Turns, then the turns between two rows, first turn first; the first pair answered:
turn z901:
-1.167 0.424 -2.249 1.091 -1.615 -0.623 2.857 -2.163 -2.615 -1.145
 -2.622 2.119 3.042 -1.666 0.474 1.104 |-> 2.447 0.706 -4.871 -1.252 -1.369 1.257 1.164 -2.052 1.738 1.331 -0.773
 2.334 -1.888 0.136 -0.286 1.555
0.730 -0.305 -0.432 -0.803 0.391 0.835 -1.350 0.550 0.652 -1.889 0.337
 -1.713 -1.027 0.377 -1.998 0.096 |-> -0.597 -0.254 0.267 -0.130 0.254 0.008 -0.865 0.520 -0.794 -2.813 -0.418
 -1.407 0.996 -0.060 -1.600 -0.323
2.937 0.992 -0.574 -3.882 -0.858 0.988 -1.414 0.244 -0.866 0.618 -0.389
 -1.455 -2.548 1.712 -0.649 0.315 |-> -0.619 0.060 1.913 -1.900 -1.201 -0.388 0.462 -0.363 -4.504 -1.292
 -0.612 -3.048 -0.315 -0.252 -0.721 0.756
turn z168:
0.822 1.419 0.542 1.790 -1.057 0.983 -0.473 1.406 0.076 0.280 -0.971
 1.716 3.604 -0.696 -0.162 -1.495 |-> 1.304 1.578 0.551 1.358 -1.153 1.050 -0.609 1.397 0.312 0.195 -1.046
 1.556 3.541 -0.615 -0.259 -1.536
1.217 2.460 -1.108 0.583 -0.164 1.183 -0.938 -1.150 -0.892 -1.344 -1.419
 0.589 1.752 0.077 -0.379 -3.200 |-> 2.499 2.039 -0.114 -1.104 0.325 0.937 -1.253 -0.664 0.317 -0.960 -1.606
 0.534 1.637 0.629 -0.591 -2.905
-1.571 -0.506 1.345 1.377 -1.247 -2.771 0.709 0.560 -1.489 0.950 0.906
 0.658 2.251 -0.848 0.320 0.967 |-> -1.323 0.902 -0.133 1.629 -2.264 -2.305 0.852 -0.221 -2.353 0.329 0.858
 0.310 2.209 -1.286 -0.147 0.477
turn z799:
1.064 2.385 -5.609 0.991 0.098 3.785 -2.069 0.331 2.097 0.054 0.777
 1.946 -3.084 1.045 0.362 -2.371 |-> -2.853 -1.058 0.962 2.322 3.591 1.050 -2.615 3.135 0.769 -0.834 -2.139
 2.904 2.205 1.371 2.500 -2.890
-2.216 -0.295 -1.184 2.025 -0.889 -0.099 -0.061 -0.506 -1.633 0.397
 0.703 0.612 -0.589 -0.192 -0.098 -0.140 |-> -2.612 -1.244 0.434 1.853 -0.191 -0.373 0.028 -0.089 -1.637 0.118 0.630
 -0.427 -0.818 -0.191 -0.265 0.133
1.269 0.196 0.526 -0.792 -1.933 -1.851 2.569 -0.208 0.840 -1.624 -1.620
 -0.352 0.013 -0.098 -0.867 1.942 |-> 1.254 0.639 -0.249 -0.360 -2.153 -1.863 2.490 -0.391 1.003 -1.399 -2.024
 0.577 0.408 -0.037 -0.640 1.596
-2.413 1.169 -1.421 3.458 -0.704 0.990 1.446 -0.569 -2.041 -1.203 1.291
 -1.417 -0.118 -0.255 0.582 0.983 |-> -2.916 0.602 -0.422 3.514 -0.116 0.522 1.410 -0.274 -2.275 -1.435 0.878
 -1.594 0.313 -0.188 0.754 0.910
turn z909:
-0.433 -0.256 -0.174 0.110 -0.084 2.081 -0.849 1.009 0.431 0.733 -0.373
 1.795 -1.202 1.182 -1.043 -2.544 |-> 0.882 0.068 1.073 -1.875 -0.098 1.688 -0.730 0.919 0.511 -0.407 -1.199
 1.222 -0.495 0.960 -1.456 -2.286
-0.864 -1.250 2.285 -1.340 -1.922 -0.346 0.644 -1.409 0.995 1.435 0.079
 -0.781 -0.231 0.977 1.228 -0.063 |-> -1.585 -0.262 1.830 -0.630 -2.501 -0.361 0.727 -1.976 -0.711 0.211
 -0.468 -1.070 0.711 0.404 1.169 -0.756
0.385 0.046 1.290 -0.861 -0.172 -1.639 1.154 -0.383 1.921 1.799 -0.425
 1.648 1.624 0.219 0.732 0.652 |-> -0.433 1.205 0.739 -0.068 -0.870 -1.458 1.380 -1.045 -0.048 0.400 -1.210
 1.245 2.751 -0.521 0.710 -0.126
0.171 -1.681 0.406 -2.023 -0.618 0.967 0.633 -0.340 1.997 2.545 1.507
 1.328 -0.714 -0.307 -1.778 1.491 |-> 0.030 0.599 0.392 -2.197 -2.176 0.458 1.169 -1.318 -1.560 -1.062 -0.405
 -0.051 1.941 -1.627 -2.273 0.550
Pairs:
(2 to 3 turns a pair)
0.062 1.547 0.288 -0.370 -0.247 1.212 -0.148 -1.387 -2.363 -1.813 -0.973
 -0.865 1.859 0.939 -0.406 -3.500 |-> 1.974 0.167 1.598 -2.590 1.227 1.554 -1.108 -0.358 0.620 -0.179 -0.375
 -1.310 -0.209 2.013 -0.403 -2.809 -> z799 z901 z168
1.966 0.805 1.059 -0.499 2.124 -0.736 -2.416 0.570 2.602 1.288 -0.984
 1.516 0.657 2.201 -0.200 0.695 |-> 1.207 1.709 -2.417 1.220 -0.525 0.180 -0.395 -1.868 1.239 1.913 1.964
 0.664 -1.864 0.499 -1.234 1.657 -> z901 z799
0.268 0.089 -0.170 -0.900 -1.162 0.542 1.992 -1.372 -2.043 -0.456 2.014
 -2.495 -2.208 -1.301 -2.108 1.162 |-> 3.125 1.653 -2.466 -2.147 -0.833 1.155 -0.055 -0.637 0.404 0.524 0.835
 0.126 -2.301 0.493 -1.688 0.340 -> z901 z901
1.233 1.615 -0.392 -0.515 -0.738 -0.627 -0.118 -0.057 -0.878 -1.549
 -1.422 -0.162 0.873 0.482 -0.711 -0.170 |-> 0.996 0.434 1.200 -0.801 0.087 -1.115 -0.116 0.585 -0.490 -1.258 -1.570
 -0.365 1.140 0.673 -0.526 -0.226 -> z799 z168
-0.264 1.247 -2.070 0.398 -0.852 -0.551 0.569 -0.649 -1.668 -0.646
 -0.420 1.991 2.493 0.380 0.110 -0.652 |-> 0.959 -1.237 -0.477 -1.412 0.486 0.229 0.447 0.151 1.463 1.720 2.201
 0.147 -1.963 1.133 -0.531 1.158 -> z909 z799 z799
-2.974 -1.251 1.403 0.315 0.403 -1.104 0.843 0.134 -0.377 1.546 0.596
 0.508 1.561 0.053 0.710 1.008 |-> -2.328 -0.750 0.902 0.137 0.505 -1.274 0.347 0.437 -0.056 1.549 -0.343
 1.564 2.463 0.526 1.099 0.463 -> z901 z901 z901
-3.454 0.637 -2.702 1.080 0.109 0.972 1.675 0.514 0.283 0.625 2.934
 1.529 -2.439 -0.930 -0.180 0.263 |-> 1.673 1.356 -0.270 -4.867 0.560 -0.002 1.013 1.022 2.782 -0.434 0.691
 1.718 -0.857 -0.100 -0.867 0.587 -> z901 z901 z909
-0.239 -2.697 1.423 0.842 -1.186 -0.233 0.670 -1.560 -0.844 0.711 2.216
 -0.894 -1.503 -0.289 -1.249 1.622 |-> 1.317 -0.962 0.138 -0.104 -2.183 0.216 0.581 -2.318 -1.023 -0.010 1.997
 -1.235 -1.706 -0.389 -1.864 1.305 -> z168 z168 z168
-0.545 1.520 -1.768 -0.087 -0.461 0.719 0.560 -0.900 -1.065 0.248 0.330
 0.405 -0.259 -0.622 -1.923 -1.543 |-> 0.927 1.657 -0.547 -1.825 0.531 0.509 -0.308 0.001 0.145 -0.103 -0.703
 0.610 0.278 0.262 -1.792 -1.904 -> z799 z901 z909
-1.860 -0.509 -1.430 2.512 -1.159 0.474 0.918 -1.192 -0.460 0.215 0.315
 0.833 0.183 -0.544 0.107 0.796 |-> -0.647 -2.307 0.880 0.415 0.015 0.013 0.949 -0.334 1.422 1.430 0.743
 0.732 -0.238 -0.200 -0.050 2.002 -> z909 z168
-0.309 -1.648 2.936 -0.569 0.488 -2.085 0.282 1.163 -0.033 -1.628 -0.544
 -1.946 1.507 -0.517 -0.350 0.293 |-> 0.363 0.756 -1.963 0.999 -1.318 -1.744 0.031 0.152 0.091 -0.642 -1.180
 2.173 3.076 -0.144 0.220 -0.683 -> z799 z799
-0.986 -0.698 -0.899 0.498 -0.741 -2.240 2.138 -0.873 -0.812 1.306 0.145
 1.092 3.333 -0.634 -0.542 -0.049 |-> 1.093 -1.024 -1.856 -0.573 -0.113 -1.382 0.915 -0.293 2.123 3.184 1.180
 1.719 0.842 0.710 -0.579 0.327 -> z901 z168
-2.946 -1.719 3.576 2.069 1.460 -0.408 -0.475 0.999 -2.127 -0.674 0.301
 -2.404 -0.170 -0.856 0.665 -0.014 |-> -1.943 -1.744 4.456 0.678 1.531 -0.637 -0.305 1.059 -1.653 -1.113 0.090
 -2.737 0.263 -0.933 0.429 0.262 -> z909 z909
-1.880 -1.644 1.919 0.244 -0.245 -0.702 1.232 -0.059 -0.844 -0.422 1.372
 -1.399 0.403 -0.340 -0.004 0.704 |-> -1.729 -1.722 2.021 -0.040 -0.075 -0.750 1.232 0.061 -0.564 -0.240 1.481
 -1.441 0.295 -0.171 -0.101 0.788 -> z909 z909
-1.230 1.693 -3.680 1.993 -0.087 1.643 -0.354 -0.130 -0.347 0.313 -1.087
 1.190 -0.232 0.803 0.698 -1.598 |-> -2.190 -1.914 -0.116 1.588 1.950 0.515 -0.011 1.157 1.700 2.396 0.000
 1.467 -0.855 1.040 1.250 -0.193 -> z909 z168 z168
0.602 1.263 2.813 -2.487 -1.216 -1.387 1.425 1.090 -0.791 -0.694 1.390
 -4.060 -0.642 0.602 -2.385 0.724 |-> 0.460 2.931 -1.774 -0.360 -3.587 -0.748 2.251 -0.709 -1.332 0.646 2.588
 -1.572 -0.770 -0.012 -2.490 0.625 -> z799 z901
1.200 1.606 -3.981 0.265 -0.015 1.959 -1.947 0.361 1.684 0.739 0.761
 0.761 -2.720 1.959 0.327 -1.123 |-> 2.829 -0.287 0.882 -3.310 1.601 0.259 -1.779 1.552 3.035 0.127 -0.327
 -0.103 -0.989 2.016 0.086 -0.043 -> z909 z168
-1.608 -1.342 -1.525 3.208 -0.772 -0.465 0.088 0.948 0.051 2.978 0.635
 -0.989 0.878 0.058 -0.807 1.694 |-> -0.261 -0.146 -2.993 2.570 -1.556 0.279 -0.178 0.572 0.408 2.824 0.880
 -1.172 -0.268 0.252 -1.344 1.605 -> z901 z168 z901
-0.137 -0.019 0.991 1.337 -0.666 -0.034 1.215 -0.418 0.178 -0.858 0.713
 -1.450 0.232 -1.315 -1.654 1.056 |-> -1.239 -0.658 0.704 2.722 -0.070 -0.428 0.913 -0.004 0.299 0.102 0.660
 0.078 0.900 -0.686 -0.872 0.670 -> z909 z799 z799
2.386 0.447 -2.544 -1.213 -0.693 1.200 -0.430 -0.893 2.950 1.948 1.631
 1.838 -1.626 0.950 -0.052 0.801 |-> -0.183 -1.892 4.557 -2.063 1.763 -0.704 -0.067 0.870 0.403 -1.289 -0.611
 -1.443 1.707 0.061 0.247 0.741 -> z901 z901 z799
-2.906 -0.132 -0.843 3.490 0.385 1.473 0.536 -0.610 -2.228 0.369 1.126
 -3.747 -3.307 -0.494 0.296 -0.069 |-> -0.085 1.034 1.711 -0.490 -0.058 0.607 1.068 -0.968 -3.078 -2.622 -0.814
 -5.519 -1.001 -1.290 -0.677 -0.086 -> z909 z909
0.650 -1.549 1.006 -0.983 0.953 0.829 -1.319 -0.096 -0.284 -0.116 2.552
 -1.735 -1.692 1.078 0.589 -0.146 |-> 2.941 0.725 -0.909 -2.058 -0.387 0.440 -1.476 -1.010 -0.107 -0.904 0.729
 0.563 0.710 0.986 0.452 -0.764 -> z799 z168 z909
-0.680 -1.802 -1.223 1.563 -0.979 -1.631 -0.224 -0.401 -1.903 1.535
 -0.086 3.806 1.700 -0.191 1.123 -0.958 |-> -1.038 -3.529 3.425 -0.416 0.553 -1.737 0.048 0.615 -2.494 -0.258 -0.018
 -0.662 0.485 -0.663 0.214 -0.438 -> z168 z799
